Small tables with named rows and columns. After each table, cells are looked up by row and column.

Table veg
|  | nakinal | feb | nafes | muzuta | tozilo | rab | nur |
|---|---|---|---|---|---|---|---|
| depegot | 8.8 | -41.8 | -20.2 | 42.9 | -26.7 | -15.8 | -22.1 |
| kori | 25.2 | -35.2 | -21.8 | -3.3 | -15.7 | 13.3 | 11.7 |
| zag | -22.2 | 9.0 | -1.3 | -8.6 | 3.5 | -5.6 | -11.7 |
| zofegoz | 51.4 | -58.7 | -35.3 | -1.0 | -24.8 | 31.5 | 25.9 |
| kur | 1.0 | 10.4 | 0.8 | -21.0 | 14.3 | -29.7 | 11.9 |
| guvi | -18.9 | 8.0 | 17.5 | -16.0 | -9.4 | -23.3 | -26.8 |
| kupebu | 51.2 | -57.7 | -34.9 | -1.1 | -24.6 | 30.8 | 25.7 |

muzuta of guvi: -16.0
nafes of zofegoz: -35.3
nur of depegot: -22.1
nur of zofegoz: 25.9
tozilo of zofegoz: -24.8
rab of kupebu: 30.8
nakinal of guvi: -18.9
tozilo of guvi: -9.4
feb of kur: 10.4

kag.tsv
	vub	zizapa	viz	dapa	fesud	futepeg	kugat	zib
vaz	74	44	49	49	35	38	36	36
bagul	74	43	48	54	27	36	41	37
komala	61	41	41	26	65	45	44	57
sozak	46	46	46	46	46	46	46	46
tar	47	48	17	42	54	49	49	56
vilut	36	62	59	32	58	64	39	30
dunubot	25	40	57	26	31	31	27	71
vavez	51	36	49	60	43	34	56	47
kinalit	30	38	53	27	36	36	34	67
fudibez	43	17	73	48	31	84	77	56
fof	28	37	53	33	35	31	35	69
suf	39	39	45	50	65	50	29	28
fuv	50	49	18	38	56	50	50	57

What is the futepeg of tar in kag? 49
What is the kugat of sozak in kag? 46
What is the viz of sozak in kag? 46
What is the zizapa of fudibez in kag? 17
What is the fesud of komala in kag? 65
What is the viz of komala in kag? 41
What is the zib of suf in kag? 28
What is the futepeg of sozak in kag? 46
What is the vub of vaz in kag? 74
What is the futepeg of vaz in kag? 38
What is the zizapa of dunubot in kag? 40
What is the zib of bagul in kag? 37
What is the futepeg of fudibez in kag? 84
What is the fesud of kinalit in kag? 36
Row with the largest kugat: fudibez

saku.csv
,tumop,led,sopavo,tamu,lini,tilis,kivesel,zam,dudu
kiror,78,58,55,63,66,66,31,48,58
lapima,55,73,67,40,62,57,19,46,71
zilado,46,46,57,64,73,49,23,49,59

kiror, tumop: 78
lapima, tumop: 55
zilado, tilis: 49
lapima, lini: 62
kiror, lini: 66
kiror, dudu: 58
lapima, zam: 46
zilado, tumop: 46
zilado, zam: 49
kiror, led: 58
lapima, kivesel: 19
kiror, tamu: 63
zilado, kivesel: 23
lapima, sopavo: 67

pir =
,sipa,rasitir
donapib,0.76,0.30
vob,0.52,0.12
mur,0.28,0.43
rirer,0.24,0.52
lesobit,0.41,0.07
kebi,0.62,0.40

lesobit, rasitir -> 0.07
donapib, rasitir -> 0.30
donapib, sipa -> 0.76
kebi, sipa -> 0.62
mur, sipa -> 0.28
vob, rasitir -> 0.12
mur, rasitir -> 0.43
vob, sipa -> 0.52

Table domugu
	dizigi	segibiz	pevim
geb	3517	2155	3
suz	2904	1386	-92
pegaz	5544	-3121	-1416
vup	4618	4881	4524
pes	-2637	-1381	4205
pafiz	-2870	-1260	7309
gaz	2670	457	564
zit	8002	5975	-487
tuzonaf	-106	3434	777
ser	-1447	-495	159
gulabu	-480	-169	5220
zon	-5021	9924	2838

ser, pevim: 159
vup, segibiz: 4881
pafiz, dizigi: -2870
ser, segibiz: -495
gaz, segibiz: 457
zit, segibiz: 5975
pegaz, segibiz: -3121
suz, pevim: -92
pes, segibiz: -1381
geb, segibiz: 2155
tuzonaf, pevim: 777
gaz, pevim: 564
pafiz, segibiz: -1260
Which row has the largest pevim? pafiz

vozetad:
|  | sut | nom | lurobu | bemugup | sis |
|---|---|---|---|---|---|
| nopo | 794 | 534 | 767 | 253 | 408 |
| badez | 730 | 529 | 267 | 461 | 463 |
| taluv | 225 | 643 | 350 | 295 | 247 |
| mepa | 342 | 541 | 663 | 245 | 456 |
| tifafo | 249 | 314 | 288 | 244 | 588 |
| tomona | 318 | 628 | 295 | 660 | 482 |
| nor | 655 | 397 | 738 | 348 | 694 |
| bag | 387 | 719 | 372 | 511 | 310 |
| gik | 235 | 486 | 240 | 506 | 653 |
| tum | 578 | 321 | 317 | 633 | 709 |
| gotori | 534 | 625 | 302 | 617 | 783 |
| solitiz | 389 | 559 | 304 | 244 | 199 |
| dorem | 183 | 671 | 313 | 334 | 777 |
| peruni | 426 | 353 | 497 | 703 | 509 |

What is the nom of badez in vozetad? 529
What is the sut of tifafo in vozetad? 249
What is the nom of nor in vozetad? 397
What is the sis of tum in vozetad? 709
What is the lurobu of dorem in vozetad? 313
What is the sut of gik in vozetad? 235
What is the nom of nopo in vozetad? 534
What is the sis of gotori in vozetad? 783
What is the sut of dorem in vozetad? 183
What is the sut of solitiz in vozetad? 389
What is the sut of tomona in vozetad? 318
What is the lurobu of nopo in vozetad? 767
What is the sis of mepa in vozetad? 456
What is the sut of bag in vozetad? 387
What is the lurobu of gik in vozetad? 240
What is the sut of nopo in vozetad? 794
What is the nom of tomona in vozetad? 628

